Families of rows that turns and mirrors carry onto each other, the same ones carrying the whole set onto itself: the rest of each named row's family, in list order:
5 families of 8 rows:
Nulap: 3 -4 -6 -13 -12 0 12 1 3 -26 4 15
fal: 9 -14 4 -18 -11 -5 -1 -7 3 -1 14 6
vesi: 4 -5 1 -23 0 -12 -4 -3 1 -7 13 22
Gemed: -12 5 -3 -7 3 -16 -10 -6 -1 -7 7 14
kugi: 0 -8 3 -14 -8 -15 -10 -11 -3 -1 9 5
Raf: 5 -18 -2 -13 4 8 5 0 1 -25 13 11
guvon: 10 7 -6 -11 -16 8 4 1 4 -18 12 17
noka: -16 -9 -5 -9 0 -10 -13 -5 -3 -6 13 5
bubam: 6 -12 -3 -3 -7 8 9 -2 7 -18 6 -2
lak: -4 7 -5 -21 -7 -10 -2 -7 1 -4 16 22
sugok: 10 -8 -8 -13 -2 10 10 -1 5 -24 12 9
roke: -3 0 -4 -2 1 -1 6 -11 -1 7 17 2
mav: -4 6 -1 -14 -2 -5 -5 -15 -6 6 17 11
ves: -3 1 -1 -20 -3 -17 -3 -7 -5 -6 7 19
zuda: -7 -2 -11 -11 -6 3 -12 3 -1 -28 20 14
Named: 11 -7 6 -14 0 4 0 -9 0 5 17 10
tem: 2 -14 2 -19 4 0 -8 -8 -6 -6 26 13
viz: -11 1 -1 -6 -1 -12 -12 -11 -10 -3 11 6
zepoz: -5 -4 6 -5 -6 -15 -4 -6 -5 -8 0 6
Lopo: -9 0 -15 3 7 7 6 -6 4 -19 16 4
noron: 4 -11 -8 -6 1 12 15 -6 3 -20 19 8
Vamik: 5 7 -8 -8 -4 14 6 -3 0 -27 13 16
nov: 0 -5 1 -7 2 0 -3 -14 -8 6 18 2
seta: 1 7 -5 -4 -3 -3 11 1 1 -23 3 18
dimu: 2 6 5 -3 -9 1 -7 -12 -10 4 18 11
kabeb: -2 -6 -8 -7 -2 8 -3 5 -2 -32 10 8
Sim: 10 -10 3 -23 -1 -6 4 -9 -3 1 15 13
gipa: -4 -3 5 1 2 -2 -9 -13 -3 2 12 -1
Funob: 2 5 -11 3 0 9 8 0 -2 -24 12 8
nez: 1 4 -4 1 2 17 2 -8 -5 -17 25 11
Mepaz: -7 8 -8 -2 -15 2 -3 2 -5 -25 11 12
fen: 1 1 -4 -14 1 -14 4 -9 -3 6 11 12
toz: -1 -2 0 4 -11 1 -11 0 -6 -26 10 6
muboz: -3 -13 0 -19 2 -7 -7 -8 -5 2 15 5
zipo: 3 -1 -9 2 1 17 2 -5 -1 -20 21 1
kavam: -5 -4 -9 2 -4 12 -3 -4 -6 -21 24 3
pitis: 1 4 -10 -11 -9 1 3 4 3 -28 4 15
sagul: -3 -5 -3 -16 9 -13 10 -10 -2 -6 9 19
fufa: -6 5 -11 3 -6 5 -8 1 -5 -27 12 4
Goniz: 9 -7 -5 -2 -7 9 1 -3 0 -30 12 3

Same family as bubam: guvon, zuda, tem, zepoz, Lopo, dimu, sagul
Same family as nez: fal, Raf, noka, lak, roke, seta, toz
Same family as Goniz: kugi, mav, Vamik, kabeb, Funob, fen, muboz
Same family as Nulap: vesi, Gemed, Named, noron, gipa, Mepaz, kavam

Families of rows that turns and mirrors carry onto each other, the same ones carrying the whole set onto itself: the rest of each named row's family, in list order:
4 families of 4 rows:
Bas: -12 7 -8 4 7 21 0 -6 -7 5 1 -11 -1 7 -12 4
Buse: -9 -2 14 12 -3 -4 1 -4 -15 -13 -8 -13 9 15 -1 -2
Rez: -14 8 -9 1 9 19 0 -5 -2 1 2 -10 -4 7 -12 0
Ziri: -15 -3 -14 -10 -4 -13 -6 -4 -9 -5 3 -2 1 4 10 7
zan: -12 -4 -17 -11 -2 -12 -11 -2 -9 0 4 -6 -2 6 6 5
lotud: -14 6 -10 2 9 18 1 -7 -5 2 -2 -14 -5 9 -10 -1
nukad: 1 -3 4 0 -8 4 -19 -4 -1 -3 3 16 -2 6 -10 -5
Zis: -8 -2 14 9 -6 -3 -5 -5 -12 -12 -8 -12 11 15 6 -5
zilir: 1 -1 2 1 -12 5 -19 -5 1 -3 5 13 -6 11 -10 -1
Tada: -3 -1 1 4 -6 0 -21 -9 -1 -5 6 14 -7 7 -13 -4
Pafa: -14 4 -11 9 8 22 0 -8 0 -2 4 -7 -3 7 -8 -2
dig: -15 -6 -14 -9 -2 -13 -10 2 -11 -1 2 -7 1 6 7 6
vin: -8 -1 7 16 -8 1 -2 0 -10 -9 -8 -13 13 16 2 -5
sizu: -14 0 -14 -6 -4 -16 -14 -2 -10 0 0 -7 4 1 5 5
Megef: -10 0 15 11 -5 2 -3 -3 -11 -14 -5 -13 10 14 4 -4
dem: 3 -1 5 1 -7 8 -20 -7 -1 -2 2 12 -6 7 -10 -6

Same family as Pafa: Tada, vin, sizu
Same family as Bas: Buse, Ziri, zilir
Same family as zan: lotud, Zis, dem

Families of rows that turns and mirrors carry onto each other, the same ones carrying the whole set onto itself: the rest of each named row's family, in list order:
5 families of 6 rows:
buzo: 3 -5 2 0 -2 -12 16 5 4 -7 3 -3 2 3 -4 13 -7 -10 9 2 -8 7 -1 -2 7 -11 2 2 12 -10 13 7 -9 -14 2 11
voka: 6 -4 -1 10 2 -5 -1 5 -3 -7 2 -9 -2 -1 -12 -1 -26 -1 -4 4 2 5 6 10 -4 -9 1 1 -8 -7 -2 1 -4 -8 19 -1
meb: 5 -1 3 -7 -19 -1 1 6 18 -8 2 1 -11 -3 -4 -4 -11 0 4 -4 3 9 6 2 -8 -5 10 0 4 1 15 10 -6 5 12 5
Tupub: -13 12 -2 5 -8 -3 10 -5 -7 0 -6 3 6 -11 4 5 16 -10 -11 9 0 4 1 7 8 6 -9 -2 -11 -1 31 -6 2 1 1 -9
luvik: -10 8 -6 6 1 -3 5 -8 -7 1 -3 -5 -6 0 12 4 15 -15 -8 15 -6 3 0 3 8 8 -7 0 -11 2 27 0 4 13 5 -10
kavos: -7 9 8 -3 -2 5 5 -14 -14 4 3 5 11 -6 -2 5 3 2 -9 15 6 9 -6 1 -2 5 0 3 -8 -2 6 -6 22 -4 2 -8
sizil: -1 2 11 0 0 4 4 -6 -16 5 -2 -4 10 -2 8 4 1 1 -6 19 3 22 -5 -1 -6 7 -2 9 -10 -3 5 -9 15 1 -2 -4
pog: -4 10 2 8 -6 -4 -6 0 -9 5 1 -6 -1 -22 6 0 15 -4 -11 2 6 -3 -11 5 2 8 6 12 -7 14 11 3 15 -3 8 -6
tatal: 8 -5 2 -7 -12 -7 -4 8 18 -4 0 -7 -8 -7 -2 8 3 -5 3 -4 4 5 15 4 0 -4 4 1 2 1 10 12 -6 8 15 11
rus: 4 -7 -7 3 -10 -5 2 7 12 -4 12 -6 -11 -2 0 0 -1 3 9 -6 5 5 5 10 -2 -8 0 -6 2 1 8 10 -11 1 7 13
manug: -13 10 6 13 -12 3 9 3 -7 -3 -13 2 -1 -1 9 6 8 -7 -3 10 -2 7 2 5 9 5 -9 2 -10 4 33 -6 5 7 -3 -6
dus: -6 0 0 -1 5 16 4 -9 -16 9 6 -2 2 -2 14 3 3 -7 -10 22 1 11 -7 9 1 2 4 8 -4 -3 8 -10 16 -2 6 -4
viviv: 0 3 0 11 -12 4 -10 3 -8 2 -11 -14 -4 -20 12 2 10 0 -7 11 5 -1 -11 7 2 7 5 12 -5 10 13 -4 14 -5 5 2
Rirog: -8 10 -2 -1 -1 4 -7 7 -8 5 -2 -12 -7 -10 3 -6 7 -5 -5 10 5 -5 -8 5 11 7 10 16 -2 17 12 -7 15 -1 8 -8
lemad: 10 -7 -5 10 -4 -8 -3 2 -2 -7 7 6 -2 -1 -3 3 -12 -11 -9 3 1 -2 2 7 -4 -9 8 -4 -11 -8 -9 2 -13 -6 17 -3
vikup: 4 -4 2 -12 -12 -4 6 5 17 -9 4 3 -7 -11 3 -4 -1 2 6 -6 3 3 10 13 2 -7 9 -2 1 -3 11 8 -11 -4 14 2
Fazen: -12 4 -1 1 -2 7 13 -3 -1 3 -4 0 -4 1 14 5 16 -13 -9 13 -1 9 4 -1 11 9 -9 12 -8 7 24 -11 3 7 7 -10
zufo: 13 -2 -9 10 -10 -2 -4 3 0 -9 -4 0 -2 -2 -8 3 -21 -7 -8 10 3 5 3 2 -9 -7 9 -4 -4 -11 4 0 -12 -8 17 -2
zipu: 4 -2 0 -2 -4 -3 7 6 4 -7 1 0 3 3 -2 15 -10 -9 -13 1 -12 8 -4 1 11 -18 3 9 8 -17 16 5 -13 -4 -4 4
rizil: -16 2 -2 5 -5 0 8 -4 0 0 -9 -1 2 -3 11 19 19 -14 -4 8 2 6 -3 3 6 11 -2 0 -9 2 28 2 3 10 -1 -7
Mobu: -6 5 -2 8 -1 5 0 0 -4 4 -6 -6 -14 -15 13 2 5 -10 1 13 5 -1 -3 10 10 9 7 17 -9 15 14 0 19 -6 12 -6
dap: 10 -12 -3 -7 -11 -7 4 4 11 -4 5 4 -5 -6 -1 0 -1 1 6 -3 8 11 6 -1 -1 2 0 3 5 3 7 15 -12 5 8 14
ruka: -9 2 3 5 -1 5 1 7 -8 3 -7 -12 0 -16 7 -7 4 -1 -7 5 10 -3 -6 11 0 12 9 5 -5 22 11 -1 13 -3 12 -3
seduf: 2 -3 -1 -5 -7 -12 4 8 1 -8 0 -4 3 4 -1 12 -11 -12 -5 -4 -12 13 -8 -6 -3 -7 11 10 8 -13 20 5 -15 -4 7 3
faf: 4 -9 -5 18 -7 -5 4 6 -5 -7 1 2 -3 3 -19 0 -18 -8 4 4 8 8 1 7 1 -4 4 -3 -5 -5 1 4 -8 -7 16 2
mumef: -3 -4 2 -11 -2 -11 7 7 1 -12 2 2 4 9 -4 18 -6 -9 -4 -7 -11 6 -7 -1 9 -11 9 4 7 -8 11 1 -10 -9 12 -2
pupo: 9 -8 -9 13 -3 -6 3 11 3 -4 3 -2 4 7 -9 2 -13 -2 -3 7 5 5 0 -1 3 -11 -1 0 0 -1 -9 3 -10 -12 12 2
vud: -1 -11 -3 4 -4 -8 10 5 2 -7 1 -1 1 -3 -2 10 -9 -5 -6 -2 -3 8 -13 -1 9 -12 6 4 17 -14 15 0 -14 -9 4 11
bepo: -2 5 10 3 3 16 9 -13 -14 5 -1 5 7 -6 5 5 0 -6 -10 17 5 6 -7 3 -3 7 -2 9 -4 -6 3 -8 7 -8 -8 -9
feze: -3 9 7 -4 3 8 2 -14 -4 10 0 2 2 -6 9 -1 3 -7 -5 25 2 9 -3 6 1 5 -4 9 1 -11 7 -9 14 -5 1 -10

Same family as zipu: voka, tatal, rizil, ruka, bepo
Same family as pupo: buzo, rus, dus, Fazen, Mobu
Same family as vikup: sizil, manug, viviv, lemad, mumef
Same family as seduf: meb, Tupub, kavos, pog, zufo

Families of rows that turns and mirrors carry onto each other, the same ones carrying the whole set onto itself: the rest of each named row's family, in list order:
4 families of 8 rows:
Sas: 4 7 5 6 5 -6 -8 4 4 -2 -8 2 1 15 5 8 8 -4 4 -21 -7 -1 -2 4 5 -1 -18 0 3 -17 -2
numod: -4 2 5 6 -1 -11 -9 7 5 -2 -7 6 -4 23 7 11 -3 -5 8 -19 -5 2 3 1 1 5 -24 8 6 -8 -1
kuvod: -9 14 -15 6 -18 -23 -10 -4 -12 -3 -1 1 6 4 7 2 0 -4 -7 6 11 3 11 -5 -4 -12 13 -3 -3 3 -2
puruz: -18 16 -15 4 -19 -25 -14 4 3 0 -8 5 -1 0 -2 -3 0 -7 -4 7 9 4 8 -5 -5 3 13 2 4 9 5
Natut: -4 12 -15 -7 -13 -20 -8 -8 -9 5 1 -6 -3 4 3 0 -8 3 0 9 7 4 12 -11 -5 -5 20 -11 -5 -7 8
gom: -13 22 -7 7 -11 -29 -11 3 -2 10 4 3 -6 -9 -4 5 9 -10 -6 1 12 2 7 4 -2 -8 3 -2 9 -1 9
Fum: -14 14 -11 -12 -9 -24 -9 1 1 12 -2 6 -10 -3 -10 -3 4 -8 8 5 0 5 10 0 -3 -1 12 -3 6 0 20
tavu: -3 3 -2 5 -10 -10 -8 -6 5 -8 -11 -1 -3 27 11 12 -5 0 -6 -11 1 -7 -7 -13 -1 6 -8 6 -2 -1 -11
Mola: -15 16 -10 -3 -16 -25 -4 7 2 3 0 2 -1 6 -5 4 -1 -3 -1 14 15 7 12 -10 0 7 20 -4 -5 -5 10
bav: 1 6 1 15 -1 -6 -11 8 7 -10 -14 0 5 19 12 8 2 0 -1 -16 -1 -2 0 -3 4 4 -12 2 0 -14 -11
kom: -6 1 11 13 2 -11 -11 0 2 -2 -1 6 -3 19 7 12 -4 -1 0 -17 -6 -3 3 6 7 -3 -18 1 6 -15 -5
Zefat: -15 22 -11 11 -15 -27 -13 4 1 6 -1 1 -2 -5 0 3 4 -3 -7 6 17 4 11 -7 -3 -2 12 -2 3 -1 1
Muki: -5 0 3 -2 -1 -6 -9 4 8 -1 -11 2 -2 24 6 9 -9 10 12 -12 -5 4 10 -13 -1 13 -8 7 -3 -16 -2
Pidi: -10 18 -11 0 -15 -27 -9 5 0 5 0 4 -7 -5 -9 -1 5 -15 -3 -2 5 5 4 3 -3 -3 3 3 9 10 15
Mir: -6 1 4 1 -3 -11 -5 -7 0 -2 -7 6 -3 24 7 14 6 -9 -2 -18 -6 -8 -8 1 -1 -5 -16 7 3 -1 -2
Dumi: 1 0 4 -13 2 -7 -3 -12 4 8 -5 0 -12 23 2 12 0 -1 6 -14 -8 -7 -6 -5 -1 1 -10 -1 1 -10 5
Rero: -13 19 -10 6 -20 -28 -3 11 -1 -1 2 3 1 4 -5 4 4 -11 -9 7 16 7 7 -3 0 1 10 1 -2 2 8
sof: -13 20 -5 -3 -5 -24 -9 -1 0 18 3 2 -9 -7 -7 3 6 -4 4 5 8 3 12 -1 -2 -5 11 -7 6 -10 14
safed: -5 10 -9 -12 -5 -22 -6 -8 -14 11 6 3 -3 1 -2 1 5 -6 5 3 1 3 12 3 -4 -16 11 -9 0 -8 15
lomot: -14 20 -7 -2 -9 -22 -10 0 1 12 0 -1 -4 -8 -4 1 1 5 1 8 14 4 15 -12 -3 0 18 -4 -1 -9 8
Bivup: -6 -1 10 4 1 -6 -12 -4 6 -1 -6 2 -1 20 8 9 -10 15 4 -10 -5 -2 10 -11 4 6 -3 0 -3 -22 -7
mit: -8 -2 1 -11 -1 -5 -6 -11 4 0 -11 1 -1 26 7 10 -2 10 5 -9 -5 -5 1 -16 -4 5 2 5 -8 -10 -5
vem: -12 16 -4 -12 -9 -24 0 5 -1 11 5 2 -5 2 -11 4 5 -6 3 8 7 9 11 -3 1 1 14 -5 -3 -8 19
pekad: -2 1 7 -7 4 -7 -6 3 5 3 -6 4 -6 21 3 11 -3 3 14 -18 -10 5 7 -4 2 6 -17 6 2 -16 4
zit: -4 3 8 15 -5 -8 -11 1 5 -8 -4 0 3 18 10 11 -10 9 -6 -16 -1 -3 5 -7 5 4 -11 5 -1 -12 -10
zipod: -14 16 -7 0 -12 -29 -2 8 -1 7 5 7 -6 4 -10 5 8 -19 -2 7 10 7 7 6 1 -3 5 -4 4 -2 16
Pim: -11 16 -12 -9 -14 -22 -10 2 4 6 -4 -1 -4 -3 -8 -3 -3 2 2 5 6 7 11 -12 -5 4 18 1 0 4 13
buvub: -1 0 14 1 6 -8 -7 -4 3 5 1 0 -6 16 3 11 -5 9 4 -18 -9 -3 7 -1 7 1 -13 -1 2 -21 1
mefiz: 4 4 5 -3 7 -4 -8 2 6 3 -12 -1 -2 17 4 7 4 5 11 -17 -8 -1 2 -3 5 5 -8 -5 -1 -26 1
veze: -4 3 3 8 -6 -9 -9 8 6 -9 -11 2 2 23 11 11 -7 4 3 -16 -1 5 5 -10 0 10 -15 12 -1 -8 -8
loke: 3 5 4 2 1 -4 -9 4 8 -5 -15 -4 5 17 9 5 -1 12 4 -15 -2 1 4 -13 4 8 -2 0 -6 -20 -8
Rofo: -1 15 -13 4 -14 -26 -8 -4 -14 4 5 0 -6 2 2 3 0 -17 -5 1 6 2 4 6 -1 -14 0 -7 6 1 9

Same family as veze: numod, gom, Zefat, Muki, sof, lomot, pekad
Same family as Pim: puruz, Fum, kom, Pidi, Bivup, zit, buvub
Same family as safed: kuvod, Natut, tavu, Mir, Dumi, mit, Rofo

